In the rows, 128 means zero.
T: rows in 3 groups, each row roughly a mix of its group's directions
T (66 x 10)
[[105 107 134 111  75 137 193 137 111 127]
 [161 165 103 153 114 169 126  89 118  88]
 [ 73 112 133 125 109 138 142 135  97 190]
 [160 138 114 163 173 168 177 138 131 138]
 [109  90 112 177 123  71 152 113 113 131]
 [ 87 104 150  94 113  76 103 152 128 155]
 [154 189 141  98 106 152 104 147 141 162]
 [139 149 117  81 155 168 135 171 169 137]
 [140 102  77 149 123 168 111 167 109 162]
 [133 136  67 115 128 173 156 152 111 162]
 [191 107 125 127 174 126 150 147 135  92]
 [151 134 142 141 178 113 141 152 193 115]
 [186 134 125 119 148 104 110 132 145  67]
 [130 179  99 144  92 152 109  94  87 120]
 [140  95 120 152 104 184 134 182 143 133]
 [ 76 126 154 108 107  85  96 137 162 149]
 [ 65 121 138 141 109 155 146 119 136 182]
 [ 89 124 157 134 172 113 166 118  77 139]
 [ 89  97 149  89  98  83  95 137 123 139]
 [108  67 114 133 165 137 142 117 129  76]
 [ 99 126 117 147 123 169 164 126  89 182]
 [117 185 120 151 100 145 100  89 160 106]
 [142 151 142 107 188  79 144 124 146  99]
 [125 136 167 125 156  64 107  95 132 101]
 [130 102 111 155  89 190 109 158 128 150]
 [132 173 142  81 155 165 137 163 141 155]
 [114 172  97  85 134 125 175  96 110 143]
 [ 97 192 118 142  91 126  92 103 134 135]
 [150 167 135  79 135 179 104 151 150 133]
 [111  92 151 147 103  78  91 102  95 129]
 [130  95  86 161 135  64 114 126 126 149]
 [ 75  84 140 108  85 137 126 113 103 156]
 [145 152 127 155  86  83  93 111 106 166]
 [140 129 144 106 122  82  85 127 171  82]
 [141 118  78 130 125 181 149 174 123 153]
 [131 136 136 106  96  97  77 106 153  78]
 [117 121 105 143 124 105 189 165 172 148]
 [151 101 119 165 159 119  60 150 129 135]
 [133 121 145 121 112 167 185 171 160 106]
 [110  83 115 151 168  87 117 104  87 121]
 [125 131  79 125 100 186 141 141 110 166]
 [178 106 129 100 134  95 104 133 124  71]
 [158 128 113 155  62 111  88 109 143 122]
 [142 169 169 129  69 155 112 105 114 121]
 [120  76  92 116 182 133 134 144 151 100]
 [124 179 117  95 125 174 175 118 151 129]
 [151 166 130 117 164 169 148 151 179 111]
 [144 139 116 164 168 171 179 138 127 155]
 [128 181 148  92 140 158 154 163 142 162]
 [121 106 127 164  91 151  64 116 114 152]
 [162 104 109 155 174 132  94 178 142 127]
 [113 160  86 117 103 169 119  95 105 169]
 [124 103 136 139 146 115  81  84  74 106]
 [135 130 101 118 116 187 177 169 140 138]
 [137 148 109 142  91 105 163 162 174 165]
 [102  99 146 140 114 173 145  92 181 118]
 [172 172 103 126 119 111  95 119  97  86]
 [ 99 133 145 122 140 147 205 154 148 126]
 [122 100 165 134 137  54 116 115 114 104]
 [149 131  82 119 155 166 162 178 136 140]
 [115  90 126 160  72 152  91 128 104 151]
 [106  76 123 163 144  95 131  95  92 103]
 [ 96 104 122 141 183  89 161 132  98 148]
 [151 189 114 135 157  86 111 162 121 136]
 [127 160 175 109 130 155  98  98  76 124]
 [105  77 105 128 173 130 168 142 149  99]]

one row of each group, then the others: which group is each in?
[ 99  87 149 134  66 108 142 115  93 130] : H
[134 144 131 103  99  85  72 116 135  85] : Q
[115 101 125 180 106  74 135  98  99 130] : F

[ 81 144 122 131  71 151 109  90 108 143] : Q
[157 175 149 111  76 164  99 126 141 130] : F
[128 122 122  97 154  78 190 142 112 112] : H
[ 97  94 116 122 189 124 176 148 133 121] : F
[100 150 167 151 122 101 164 111  79 155] : F
[116  98 174 148  69 158 135 140 146 111] : H
